In the data rows, 128 means zero.
Each row has a hidden score. How much does it go up from the first row of each pair to the second? 10 means little or no change, 20 a big rise and 0 a big fall. The score is a weighted sum of the row's numbers plus the product of two more (or one squared), each taken from its middle value.
[ 71 175 223 170  43 106  58 171  99  57 148 128  59  78  36 209 220 210]
[149 138 103 147 119 103 153  89 164 160  96 133 172 145 134 102 110  94] >> 4
[110 118 144  99 130 157 123 152  90 124 137 135 117 121 109 133 137 141]
[138 132 101 136 138 107 152 104 151 153  95 136 151 134 141 120 112  96] >> 7
[157 133 100 146 112  88 147  82 153 171  86 135 162 142 140 113 111  98]
[ 73 168 210 179  58 104  51 174 114  33 155 124  66  97  14 221 221 198] >> 9
[116 124 169 103 119 166 113 160 107 111 156 132 103 125  90 148 155 141]
[159 138 107 151 110  81 154  87 149 165  87 137 163 138 138 110 109  98] >> 14
[ 84 181 221 173  48 108  55 175  89  53 146 128  73  88  36 216 227 202]
[190 102 105 177 117  84 131  96 191 142 133 112 165 148 171  83  78  97] >> 6
[163 155 102 150 125  84 156  88 161 172 106 135 156 136 156 102 102 105]
[109 123 163 102 120 168 109 160 107 121 156 135 103 120  98 148 154 138] >> 8
[118 111 161 104 126 161 117 154 102 119 145 134 105 123 102 152 141 145]
[150 134  93 156 142 113 136 110 163 122 137 112 143 136 158  99 100 109] >> 12
[111 123 161 104 124 161 113 161 102 113 147 139  97 126  94 150 149 141]
[112 117 135  93 154 155 135 138 109 132 128 132 116 129 121 148 142 129] >> 7
[168 121 102 179 129 101 134 100 162 134 131 111 145 136 152  78  94 115]
[106 112 126 100 147 146 127 134 108 122 141 129 122 125 128 127 126 144] >> 8
[151 141 105 148 126  88 148  84 155 159 101 132 163 129 160 111 106  97]
[120 141 104 128 153 115 152 106 129 149  99 135 151 129 138 113 114 115] >> 7
[148 152 100 148 125  92 154  78 151 153  96 137 154 123 154 107 104  97]
[104 120 157 101 123 156 110 155 101 119 141 133 106 118 104 146 150 153] >> 7
[110  87 149 115 160 141 153 141  86 136  92 133 133 106 119 137 136 138]
[118 124 117 110 149 142 135 142 114 136 130 130 129 132 129 132 131 126] >> 8
[161 176 100  47  63 224  18 229 142  42 252  94  69 192 112 142 162 161]
[153 150 102 155 125  82 157  91 150 164  97 137 157 133 153 107 101 105] >> 13
[107 116 141 101 134 146 121 150 110 117 148 135 108 118 111 133 135 144]
[169 119 102 162 132  94 129  97 164 127 128 108 147 144 157  78  99 104] >> 11
[111 126 163 101 125 164 110 164 111 112 145 135  90 124 105 156 147 140]
[155 138 108 153 109  93 154  83 150 164  91 137 168 134 150 118 104  94] >> 12
[101 117 126 101 142 152 129 143 100 121 146 130 117 124 127 122 128 141]
[108 125 117 102 148 144 147 134 127 139 121 133 127 132 132 137 132 120] >> 10
[119 139 105 132 141 110 149 104 133 154  96 133 141 130 146 120 115 114]
[ 70 172 219 164  47  99  55 181 107  35 156 115  73  87  23 226 219 206] >> 13
[127 135  98 137 152 128 133 117 134 128 134 119 140 132 136 104 112 126]
[179 112 106 177 114  84 131 102 181 137 132 108 157 153 168  69  94  99] >> 13
[153 147 101 142 129  90 150  90 162 160  91 137 160 132 149 108 100 104]
[120 145 143  79  90 176  80 171 114  95 181 128  99 137 111 153 162 150] >> 11
[152 170 115  45  47 213  11 225 145  60 254 105  74 178 110 145 159 155]
[119 149 105 129 148 111 149  98 135 146 107 130 152 128 150 115 111 114] >> 10
[ 68 113 133 118 189 108 186  97  92 173  64 148 161  96 144 117 110 118]
[114 113 138 101 147 160 131 156 110 127 132 133 110 129 114 142 145 129] >> 12
[185 113 104 175 121  79 133  96 187 134 131 112 151 159 170  74  95 109]
[162 128 100 148 125  90 152 101 163 157  91 134 154 143 154 109 106 106] >> 8
[178 111 103 170 126  93 130  85 175 131 134 111 149 138 176  97  95 110]
[ 84  97 141 116 163 114 178 108  89 158  77 139 148  96 135 126 122 129] >> 6
[122 119 162 105 127 164 119 151  91 122 150 134 102 117 104 142 145 141]
[123 150 148  73  80 188  59 177 113  72 184 127 115 148 121 156 156 156] >> 3
[115 117 116 103 153 151 133 131 117 122 144 124 121 124 133 128 126 133]
[143 150 110 146 124  83 153  86 153 175 101 134 155 129 142 108  97 114] >> 11
[120 113 134  87 157 162 140 146 113 126 130 132 117 129 119 145 144 130]
[136 135 103 137 144 109 152 101 146 155  93 136 149 141 145 121 116 102] >> 9
[169 142 111 151 124  81 146  90 161 174  92 133 168 137 139 113 112  92]
[124 146 106 134 143 103 150  98 135 149 105 136 155 129 144 110 110 108] >> 5
[108 149 191 158  97 147  97 163  83  82 148 136  87 101  75 196 187 170]
[129 142 107 134 141 107 153 101 131 157 104 133 144 131 148 109 109 113] >> 2
[164 115 105 173 128 105 130 106 172 132 135 122 141 141 169  84 103 109]
[ 78 169 222 173  60  94  62 173 108  43 156 111  68  82  26 214 223 203] >> 9
[159 139 103 151 114  90 150  86 157 179  92 130 180 142 137 105 108 103]
[ 82 162 210 167  83 115  63 171 104  63 140 125  81  87  43 209 236 206] >> 15
[172 116  99 186 131  95 132 106 175 129 131 102 154 140 158  83  97 102]
[194 107 104 181 126  90 128 100 179 141 129 113 157 148 168  83  85 100] >> 10
[152 151 108 146 124  98 151  84 144 169  96 134 160 132 157 111 106 100]
[113  95 145 108 152 148 143 141 101 133 115 132 124 115 114 144 136 135] >> 5
[ 78 112 131 122 156 106 178 102  96 169  68 150 150 106 137 122 108 112]
[ 86 172 215 179  70 109  52 169 101  49 146 127  79  89  40 225 217 216] >> 17
[116 126 119 105 151 141 147 135 127 134 122 127 128 135 133 129 131 116]
[117 131 148  83 103 168  95 167 105 105 180 130  94 133  99 155 153 158] >> 10
[ 92  94 141 118 164 124 171 114  87 147  91 135 143  90 128 135 122 125]
[108 115 121  93 147 146 147 141 121 140 121 129 124 135 127 137 138 121] >> 9
[133 147  99 144 147 107 152 102 155 152  99 138 153 143 150 116 111  95]
[185 104 108 175 117  93 129  86 201 139 134 105 156 140 177  85  78  97] >> 13
[122 129 116  96 137 166 117 154 122 119 152 121 112 144 123 136 140 129]
[118 127 167 102 120 156 112 157 104 112 155 128  98 118 101 150 152 148] >> 13
[117 128 107 117 155 130 157 118 138 138 103 128 138 142 136 128 130 113]
[108 117 138  99 141 149 133 147 110 126 134 128 115 126 118 148 142 131] >> 11
[131 140  97 144 140 122 136 115 137 132 134 119 146 133 153 100 103 125]
[119 128 130  88 126 162 114 160 112 118 152 129 109 135 115 141 142 132] >> 9
[186 108 104 174 117  86 132  88 185 128 133 116 159 150 167  70  83 103]
[116 128 114  89 131 160 112 153 117 121 151 122 115 140 122 137 141 130] >> 8
[152 139 101 151 124  94 157  94 161 150  89 139 159 144 164 113 105  88]
[176 105 105 166 126  77 131  85 187 140 134 110 155 153 166  68  83 108] >> 7
[111  89 144 113 171 131 149 132  92 137  96 140 130 110 117 128 131 127]
[109 122 164  97 121 168 109 154  99 119 149 135  91 122  97 154 148 145] >> 11
[122 137  94 121 163 120 156 113 139 145 109 131 136 142 138 126 126 113]
[118 119 138  88 134 166 122 157 114 115 145 129 114 130 112 134 142 144] >> 10
[110 128 116 116 146 144 134 129 113 128 134 125 127 124 135 114 122 135]
[135 144  97 134 140 108 149 107 139 151  98 132 142 139 143 118 125 101] >> 12
[160 151 101 151 125  94 155  86 147 158 103 134 155 134 150 104  99 106]
[ 80 176 219 170  42 106  53 179 106  33 152 125  70  72  32 217 241 212] >> 10
[ 75 168 223 184  60 107  54 170  96  39 141 127  77  85  38 224 214 205]
[120 115 135  86 137 154 121 150 107 122 141 132 104 131 110 145 140 132] >> 3
[ 87 180 218 178  56  99  51 173 106  70 146 119  66  85  39 226 220 199]
[200 111  98 167 129  93 128 102 182 132 134 108 149 148 155  71  87 103] >> 5
[152 125  99 167 136 107 134 113 164 129 136 105 140 142 155  86  95 113]
[117 118 118 106 154 146 150 138 125 136 119 133 127 132 133 137 134 118] >> 8
[ 77 118 131 116 164  99 181  91 101 164  69 155 145 104 139 121 110 113]
[122 143 151  81  93 173  84 180  96  86 168 125 101 136 105 153 151 156] >> 10
[174 114 100 179 123  86 132  97 166 135 136 110 160 143 173  88  88 107]
[158 173 107  48  60 210   2 219 140  59 253 100  82 197 117 145 158 169] >> 8
[112 114 124 102 155 168 127 140 111 109 138 129 112 122 136 133 132 137]
[ 81  82 139 120 177 119 180 113  89 163  76 141 142  97 129 126 116 123] >> 7
[ 73 167 227 177  34 100  49 181 115  49 147 119  66  95  16 231 232 206]
[111 147 198 160  96 152  83 160  80  71 146 145  87  86  80 170 178 192] >> 16
[180 108  99 184 120  92 134  85 187 137 132 114 165 147 177  64  92 106]
[160 128  98 164 145 109 136 107 151 127 136 119 138 145 158 115  95 111] >> 13
[111 114 131 101 147 160 138 145 116 128 130 131 125 130 121 138 136 129]
[ 88 160 204 170  88 130  79 163  80  68 147 134  74  90  47 185 200 193] >> 18
[117 132 117 100 136 156 118 145 115 122 145 121 118 140 123 136 136 133]
[113 137 111 121 146 124 148 112 125 151 109 127 140 127 141 121 117 114] >> 10
[145 151  96 138 130  94 149  88 148 159  89 135 164 132 157 111 102 105]
[111 103 143 104 150 148 140 145  94 138 115 140 124 118 124 143 131 129] >> 13
[171 119 102 180 128  95 135 102 175 134 134 105 151 149 165  89  83 107]
[118 112 138 101 142 149 139 148  90 126 125 134 124 118 115 143 142 141] >> 7
[116 121 134  85 146 152 137 149 114 132 132 133 114 131 117 138 142 127]
[121 132 114  80 131 169 109 174 114 112 156 117 103 139 120 140 147 137] >> 11
[106  87 142 106 150 146 151 139  96 134 105 134 126 112 120 135 135 138]
[135 135  98 138 151 104 153 110 146 151 111 132 148 141 138 124 116 102] >> 9
[115 121 163  97 125 166 117 160 109 124 143 133  91 127  93 149 148 139]
[111 123 114 104 153 143 148 134 127 136 118 128 131 135 137 137 129 116] >> 8
[179 114 101 171 127  95 132  95 169 133 134 106 153 149 161  69  77  99]
[128 153 145  68  67 188  53 180 116  85 194 118  84 155 104 155 163 149] >> 10
[191 105  97 180 119  97 129  93 182 133 132 104 150 155 176  69  90 116]
[172 126 101 174 129 104 134  99 169 134 129 110 156 146 163  75 105 115] >> 9
[104 125 154 104 122 160 111 156 116 112 150 132  97 126  96 147 154 149]
[117 119 148  83 138 166 128 145 105 128 137 132 112 127 117 142 143 131] >> 11
[115 131 101 120 154 127 155 120 135 152  98 129 138 135 135 129 125 107]
[176 161 102  43  53 228  18 218 143  44 255  94  68 174 115 139 160 157] >> 9
[175 113 110 177 118  83 129  95 180 132 132 110 160 147 164  72  85 108]
[126 130 119  98 135 160 110 167 115 114 157 120 120 139 122 138 135 134] >> 11
[125 132 117  97 130 161 107 164 117 108 152 121 112 143 125 134 144 138]
[112 132 103 120 152 135 134 125 121 129 138 124 133 129 141 115 116 129] >> 8
[109 118 118 105 148 151 130 139 104 124 143 130 126 123 129 118 128 140]
[175 105 103 164 122  89 132 103 181 135 134 114 157 150 170  86  89 102] >> 14
[ 66 166 218 167  32 103  63 181 113  57 146 120  60  74  29 225 234 218]
[107 108 128  94 148 156 139 144 116 132 126 128 119 129 120 140 136 131] >> 7
[148 149 105 148 126  93 144  96 149 151 105 134 155 128 160 113 105  96]
[145 152 108 149 130  95 150  86 142 166 101 135 159 126 153 107 103 112] >> 10
[ 62 111 132 119 174 108 174  88  96 167  67 145 150  96 137 119 121 114]
[175 104  97 181 120  95 131  93 175 140 128 110 166 146 168  65  77 103] >> 13
[148 137  93 150 127  96 148 101 157 155 105 136 161 139 157 113 108 104]
[158 129  99 164 132 109 133 104 167 135 134 117 148 141 162  96  97 108] >> 12
[151 136 104 149 115  93 152 103 162 175  82 139 158 138 139 110 115 100]
[148 147 106 152 130  95 149  77 152 160 105 143 169 133 150 103 101 108] >> 8
[114 112 133  96 150 157 127 142  98 119 140 130 118 121 124 132 130 143]
[148 147 100 142 129  90 151  93 144 157 100 135 151 134 152 106 102 105] >> 12
[ 74 111 133 121 174 107 188  94  92 167  59 144 149  99 134 121 121 124]
[ 68 173 212 169  66 105  53 173 106  45 142 123  80  82  25 214 217 205] >> 14
[168 122  96 167 138 103 134 105 153 129 131 111 146 145 161  83  93 116]
[142 145 104 150 131 101 147  95 144 157  93 127 138 136 153 103 102 106] >> 9
[104 112 144  98 136 148 125 147  94 123 135 135 113 123 118 140 140 139]
[ 76 177 213 178  52 110  72 166  99  54 138 123  88  89  42 215 201 204] >> 12
[ 77 116 139 119 165 115 177 105  84 145  74 143 144 104 136 128 121 123]
[151 136  97 146 160 119 135 117 155 127 139 121 140 141 153 103 105 114] >> 14
[117 100 144 115 153 143 144 139  97 131 101 142 128 114 116 136 134 140]
[176 165 103  53  62 225  22 227 142  61 255  91  81 184 116 141 163 156] >> 9
[108 119 162 105 127 157 112 152 104 111 147 130 104 118  99 146 144 150]
[124 132 120  96 126 169 101 166 113 116 161 124 117 138 119 133 141 134] >> 10
[172 106 104 171 120  95 129  98 173 138 129 112 155 144 170  78  77 109]
[123 114 154 100 128 152 121 158  89 110 132 140 116 125 106 145 144 142] >> 10
[105  82 141 118 174 132 158 128  94 150 101 136 133  98 124 135 128 128]
[160 146 108 150 124  90 151  77 142 167 102 135 156 133 141 116 102 102] >> 14
[112 118 145  90 141 166 127 156 106 122 142 131 106 125 110 149 150 134]
[185 105 106 175 112  95 131  89 183 135 132 107 154 155 165  65  82 103] >> 9
[126 140  99 129 139 110 146 107 150 155 102 131 146 138 148 126 115 110]
[107 120 163  96 122 164 109 164 116 114 155 126 102 125 107 145 149 146] >> 12
[ 72  99 136 123 177 115 176  92  86 160  78 141 146  99 134 125 123 118]
[117 104 150 113 147 146 140 143  98 132 109 143 125 121 118 138 136 139] >> 14
[132 130 102 142 148 122 133 116 138 130 134 114 137 135 159 102 102 121]
[ 71 114 131 115 170 102 181  79  98 161  75 161 157 106 136 119 112 112] >> 6
[132 120 178 123 112 170 111 152  89  85 153 142  93 110  99 161 150 156]
[109 113 141  97 135 159 133 152 120 127 135 130 108 127 111 150 146 135] >> 3
[162 139 103 146 124  89 152  72 153 169 108 133 149 136 148  96 105  98]
[148 134 100 148 124  91 152 100 153 159  98 140 161 140 154 114 110  95] >> 3
[175 108 104 177 120  83 133  98 181 140 134 110 158 145 173  76  89 104]
[151 135 103 151 115  89 147  95 165 166  87 132 164 134 141 106 109  95] >> 7
[162 138 102 146 119  91 156  90 154 174  91 138 167 143 147 107 109  92]
[131 136 102 137 158 129 136 115 147 124 137 116 130 134 156 109 105 122] >> 8
[102 128 107 115 156 132 154 125 138 149 112 127 134 135 134 129 122 105]
[ 79  88 139 117 186 119 177 110  87 155  67 137 137  91 137 129 117 123] >> 13
[114 147 196 152  98 149  85 155  81  66 152 144  96  93  80 185 176 178]
[160 140  98 143 114  93 154  80 150 156  84 134 169 134 149 110 111  94] >> 6
[154 136 103 152 123  85 158 100 163 165  92 144 159 139 141 114 100  96]
[113 114 142 101 139 155 140 137  99 128 118 139 122 115 119 144 138 135] >> 9
[107 130 108 117 157 126 153 124 122 153 108 133 136 126 144 123 121 118]
[104 113 141  94 141 155 120 144 111 118 146 134 111 115 115 130 140 146] >> 8
[170 136 102 145 112  95 154 103 153 165  94 138 165 143 145 106 106  92]
[109  86 148 116 159 142 157 135  79 140  98 141 126 114 123 141 133 134] >> 6
[148 148 103 142 133  93 146  95 143 153 100 135 166 132 139 108 108 116]
[109 114 111 108 159 151 134 136 124 119 148 125 120 127 149 123 122 134] >> 16
[177 105 100 180 123  88 132  94 182 135 132 113 144 155 166  77  84 108]
[164 149  99 152 121  92 152  85 155 153 102 137 162 134 147 108 103  91] >> 13
[117 130 127  87 128 165 106 157 114 112 160 125 108 140 117 135 146 139]
[150 141 102 146 116  87 155  94 165 162 102 129 156 129 158 125 102  91] >> 11
[153 137 103 145 118  82 141  92 161 165  88 135 179 143 140 114 101  92]
[115 120 149  92 129 162 121 154 115 123 146 126 113 122 106 145 140 134] >> 11
[181 113  99 182 126  97 131  97 187 133 130 112 157 150 166  76  93 102]
[139 141  94 152 150 119 133 113 159 120 142 114 138 132 155  96 112 121] >> 10
[102  94 143 111 171 131 160 127  88 143 101 145 132 106 125 138 128 131]
[155 180 117  49  63 211  34 203 139  75 252 100  62 172 113 145 160 162] >> 6
[156 141  96 148 127  84 149  97 161 161  94 138 142 148 149 116  99 103]
[109 123 162 100 125 165 113 155  94 117 142 138 101 120  98 151 151 143] >> 13
[125 134 119  97 128 169 102 164 119 110 150 115 117 138 125 137 140 136]
[154 134  95 152 130  91 154  95 153 154  91 131 158 146 145 111 104 100] >> 7
[157 175 102  40  58 226  28 211 139  60 255 103  80 181 114 140 165 154]
[155 132  89 159 140 109 133 112 154 125 135 110 144 140 156  96  94 117] >> 17
[115 121 120 102 150 148 134 138 107 131 132 127 126 132 128 130 133 128]
[118 101 134  95 140 167 125 142 106 110 139 130 118 117 131 136 128 137] >> 11
[175 118 106 177 126  95 130  96 171 134 131 119 154 141 168  90  83 104]
[154 177 110  43  53 219  21 211 148  58 255  99  74 183 114 148 164 156] >> 4
[117 117 137 101 147 160 132 149 107 131 130 135 112 128 117 137 142 129]
[111 120 106 106 154 157 131 128 127 118 146 126 123 129 143 125 123 128] >> 9
[108 121 152  98 130 164 123 152 116 128 142 133 108 127 107 155 144 134]
[ 99 159 203 166  74 131  74 163  90  54 154 136  84  94  68 186 202 202] >> 17
[116 114 125 105 154 149 127 143 100 123 140 132 115 122 126 126 127 142]
[116 126 130  89 127 158 114 158 106 119 151 127 113 133 120 136 137 140] >> 9
[ 96  78 145 119 175 127 167 124  77 142  86 141 136  98 129 135 127 126]
[108 121 165 103 117 162 112 163 103 108 149 129  98 123  98 156 152 137] >> 9
[ 71 182 222 169  55 106  57 168 114  46 147 120  70  82  16 234 218 196]
[172 174 100  55  58 241  32 215 147  66 243  78  64 180 110 135 156 164] >> 7
[122 131 123  87 128 170 111 167 122 115 153 122 113 142 115 137 137 133]
[146 141 107 148 130  99 152  88 139 160  99 138 154 130 153 107 101 109] >> 14
[195 105 103 182 119  90 130  84 178 139 134 119 157 140 170  76  80 102]
[146 135  93 152 141 119 137 116 150 135 130 114 146 135 156 101 100 115] >> 11
[112 120 153  94 132 165 119 154 116 120 145 133 107 125 107 146 152 137]
[155 137 101 155 120  92 149  89 163 162  86 136 162 139 155 115 104  98] >> 10
[125 131 119  89 138 157 112 159 121 117 155 123 122 143 128 135 130 133]
[147 141 103 160 125  93 154  88 164 172  99 137 149 146 149 118 110  94] >> 12
[110 130 102 117 153 129 150 120 131 145 103 134 137 130 147 130 123 103]
[195 102 104 176 116  92 130  92 187 132 131 108 156 146 171  76  76 101] >> 12
[112 141 190 155  87 143  87 163  99  83 151 138  88  88  83 188 183 173]
[105  87 145 112 167 134 163 128  85 143  96 144 135 108 128 135 131 126] >> 5
[197  99 101 172 121  86 132  88 181 137 134 108 159 141 168  71  87 105]
[136 134  98 144 153 120 133 113 155 125 138 116 137 131 159 107 104 114] >> 14
[146 135  98 146 143 103 154 107 147 155  96 135 148 148 155 119 110 108]
[186 108 103 179 121  83 128  94 174 139 132 104 148 143 173  71  82 108] >> 11
[186 109  97 169 123  91 132  97 181 136 130 107 154 143 164  84  83 103]
[117 111 140 108 148 155 145 145  82 131 116 135 122 112 115 138 137 136] >> 11
[155 133 100 157 137 112 131 107 150 134 134 113 144 130 165  93 107 111]
[155 129  95 168 134 109 133  95 164 128 137 106 139 144 164  94  93 108] >> 9
[156 138 110 156 118  94 155  86 157 156  90 129 162 137 145 112 112  99]
[171 118 101 165 127 104 135  99 170 134 129 124 151 139 164  80  92 119] >> 10
[111 137 104 123 147 138 134 128 117 129 134 123 133 128 148 118 115 126]
[138 135  98 146 132 102 150  83 143 164 109 132 163 130 147 100 108 111] >> 9
[160 128  95 163 140 109 136 100 155 127 136 108 146 143 153 109  91 107]
[130 116 164 107 124 163 116 152  86 115 141 138 107 112 109 157 151 146] >> 14
[156 142 104 143 127  83 156  88 154 175  95 137 154 136 149 120 109  97]
[115  93 153 112 146 144 139 145  85 135 114 139 125 110 120 134 141 138] >> 10
[111 146 105 128 151 118 151 107 132 147  99 134 144 132 149 122 114 110]
[188 106 103 167 116  94 131  88 180 135 133 118 159 150 166  82  93  97] >> 11
[109 113 135  91 139 154 124 150  97 124 138 130 115 121 122 127 136 151]
[112 123 159 107 125 163 115 157 111 113 153 136 101 121  97 150 152 143] >> 12
[ 69 116 131 124 169 111 178  93  97 159  62 149 151  92 140 121 111 115]
[181 106 108 177 116  83 130  90 175 133 134 113 158 161 169  71  75 110] >> 13
[167 117 101 174 126 101 132  93 164 139 133 111 152 136 159  86  88 109]
[109 125 165  98 124 166 110 163 103 116 147 132  91 118  98 148 154 147] >> 12
[ 80 119 132 119 172 100 180  86 101 161  68 157 155  98 150 122 107 114]
[155 138 100 146 126  89 152  93 156 164  94 133 154 138 151 113 105  97] >> 12
[165 175 104  41  57 219  20 225 132  53 255  88  73 181 122 138 160 154]
[106  90 143 108 159 140 151 132  84 137 109 135 126 110 120 134 138 130] >> 12
[188 112 100 171 127  95 133 105 175 135 133 114 152 146 157  71  90 103]
[163 147 106 147 123  98 154  94 158 169  97 135 164 136 151 108  98 104] >> 10
[123 134 122  85 129 173 103 163 119 112 159 121 104 141 118 137 142 135]
[162 136 105 149 111  97 147  93 154 169 100 131 167 140 142 113 111 103] >> 13
[106 116 140 104 154 148 144 146  97 134 112 141 127 119 116 143 134 135]
[186 101 104 179 122  97 130  92 190 140 132 114 168 149 158  76  86 109] >> 10
[149 139  98 153 121  89 153  91 162 169  94 131 157 133 151 117 111  93]
[157 136  99 154 126  89 156 105 157 155  98 137 158 138 153 110 118  96] >> 13
[141 138  93 147 144 122 136 114 146 125 135 115 141 137 161 102 111 119]
[101 130 115 123 140 124 144 122 120 150 108 138 138 127 139 121 120 120] >> 7
[165 115  97 171 127  95 135 108 161 137 132 113 145 137 166  85  96 112]
[ 74 109 131 116 172 105 175  85  96 162  70 144 144  96 138 122 109 113] >> 4
[ 69 168 220 169  51 105  45 187 104  48 152 125  58  82  29 208 220 214]
[ 76 116 131 118 167 107 181  83 101 171  69 150 146  98 144 121 108 117] >> 5
[ 66 166 204 172  48 107  47 175  99  54 153 123  70  77  34 226 227 218]
[149 143  97 147 136  98 155  96 156 149 107 139 155 143 152 114 116 101] >> 8
[109 128 108 117 156 131 159 124 130 141 116 130 136 131 138 127 126 113]
[112 111 143 102 133 157 121 151 100 116 141 137 113 125 113 133 138 145] >> 11
[108 121 106 107 154 150 131 129 122 120 141 120 126 125 140 129 127 126]
[164 123  98 169 132 101 130  92 173 128 131 108 149 147 167 101  92 111] >> 13
[144 143 105 146 126  85 150  88 151 176 109 137 164 134 153 102 103  98]
[123 134  95 130 154 115 157 114 142 144 103 130 139 137 142 125 118 106] >> 5
[110 125 117  97 136 159 123 152 122 126 144 127 122 138 125 132 135 130]
[106  79 138 117 173 125 171 119  91 156  77 146 141 100 127 131 124 127] >> 12
[ 56 114 132 121 171 105 171  91  92 183  74 149 151 103 138 117 111 126]
[ 64 173 222 168  56 108  58 180 101  57 145 122  78  88  40 225 223 199] >> 17
[ 85 165 207 167  65 115  72 170  99  42 146 125  72  90  32 227 224 202]
[120 134 102 122 162 125 155 117 138 146 108 124 133 139 145 124 121 108] >> 7
[108 115 137 101 137 151 125 150 107 124 140 134 116 118 120 131 132 142]
[153 138  93 142 132  94 151  97 154 153  94 138 148 142 152 118 105 102] >> 10
[157 149 104 152 120  84 149  86 168 158 103 131 170 134 139  98 103  96]
[123 127 117  94 135 160 117 162 116 123 140 121 119 140 129 135 139 133] >> 11
[126 135  97 130 152 133 132 120 143 127 137 112 133 137 155 115 112 120]
[158 146 105 156 113  98 152  95 163 176  96 132 166 137 151 113 103  97] >> 9
[ 76 108 136 117 162 113 172  98  88 153  82 143 152  96 140 127 116 124]
[164 138 102 149 116  92 149  90 154 155  96 132 154 146 135 109 109  88] >> 17
